In the rows, 128 means zero.
One turn moves every row onto another: examples first, then more rows asked:
Med: [119 121 164 139 112 110 129 147 131 137 120 132 118 158 133 131]
povi: [111 111 162  96 118 107 132 139 151 109 136 160 138 145 135 141]
fef: [115 125 170 106 106 119 108 125 146 133 130 148 108 163 137 156]
Fele: [122 125 164 101 120 104 114 123 138 118 126 139 104 149 108 160]
fik: [110 123 180 106 129 118 107 113 142 103 122 128 117 133 125 120]
tugog: [113 114 156 104 115  83 101 145 152 119 123 122 108 145 137 122]
dofas: [113 125 167 109 107 118 111 131 146 138 133 150 105 165 132 154]
tupa: [101 110 146 105 122 102 130 127 123 138 123 138 140 126 128 124]
Pabod: [114 112 144  88 121 130 123 142 110 123 140 147 108 153 133 136]
lefel: [125 134 175 108 126 121 116 130 124 125 126 130  94 148 156 117]
pof: [103 116 147 102 125 102 133 131 120 140 123 138 140 130 127 118]
vufar: [117 114 158 104 111 106 118 127 141 112 117 135  98 156 112 159]
pibo: [104 116 151 101 125 104 131 128 120 137 124 134 145 128 131 123]
kozi: [110 133 150  97 116 128 130 125 114  99 125 130 103 151 123 137]
kes: [111 116 162 106 121  83 103 150 150 120 119 122 111 139 135 122]
Zota: [104 121 176 102 128 120 116 144 121 153 135 128 102 140 140 127]
berok: [117 134 170 102 128 115 116 127 139 134 128 137  95 139 160 116]
lup: [ 95 120 156 100 107  95 127 140 124 133 113 125 115 120 118 135]
suf: [113 124 168 106 110 123 105 128 143 138 126 151 108 162 130 155]
dafeg: [117 113 162  95 114 110 138 139 149 108 139 154 136 148 137 141]
voz: [107 137 147  93 118 124 126 127 109 101 122 131 107 153 126 133]
Zafof: [110 121 178 102 131 119 104 110 140 101 119 129 120 138 130 124]
Bodo: [ 95  96 162  89 124 105 102 145 148 117 126 134 114 154 143 134]
vuto: [122 120 150 123 112 116 137 157 134 120 106 140  97 142 132 126]
vadu: [117 121 143 122 111 110 137 154 135 117 108 144  99 146 133 122]
Sudi: [104 120 169 101 131 125 121 139 118 153 136 128 101 141 140 128]
zape: [121 117 163  93 113 110 141 133 135 107 125 158 121 152 136 106]
muli: [113 112 158  95 119 109 139 134 150 107 137 156 135 145 133 143]
kato: [110 134 146  94 118 128 133 128 112 102 122 128 109 151 122 133]
Zuzis: [107 137 166 112 119 130 121 119 148 119 125 126 142 140 125 128]
dozu: [111 117 165 110 117  84  99 147 151 119 125 122 109 144 138 125]
Ziz: [108 116 137  96 129 127 117 145 109 115 139 143 110 139 135 136]
tov: [115 137 173 110 131 128 121 115 137 129 125 127 139 139 123 135]
lov: [ 99 125 154 101 120  98 112 139 119 125 114 124 117 116 116 130]
mebob: [119 119 144 122 110 114 133 157 134 124 111 141  97 142 133 121]
kere: [114 122 157  99 115 107 138 137 151 103 124 148 123 147 137 103]
gapef: [ 92 105 160  89 130  97 104 140 147 124 132 140 121 142 151 133]
ketop: [113 124 179 102 127 120 101 111 138 106 121 124 116 137 130 120]
lemes: [101 125 174 102 134 120 122 141 122 151 139 127 104 143 142 125]
lumi: [111 117 165 134 100 108 136 147 142 138 123 140 121 150 131 134]

Fele moves to Zuzis
pibo moves to vadu
Now these:
tugog moves to suf
pof moves to mebob
lefel moves to gapef

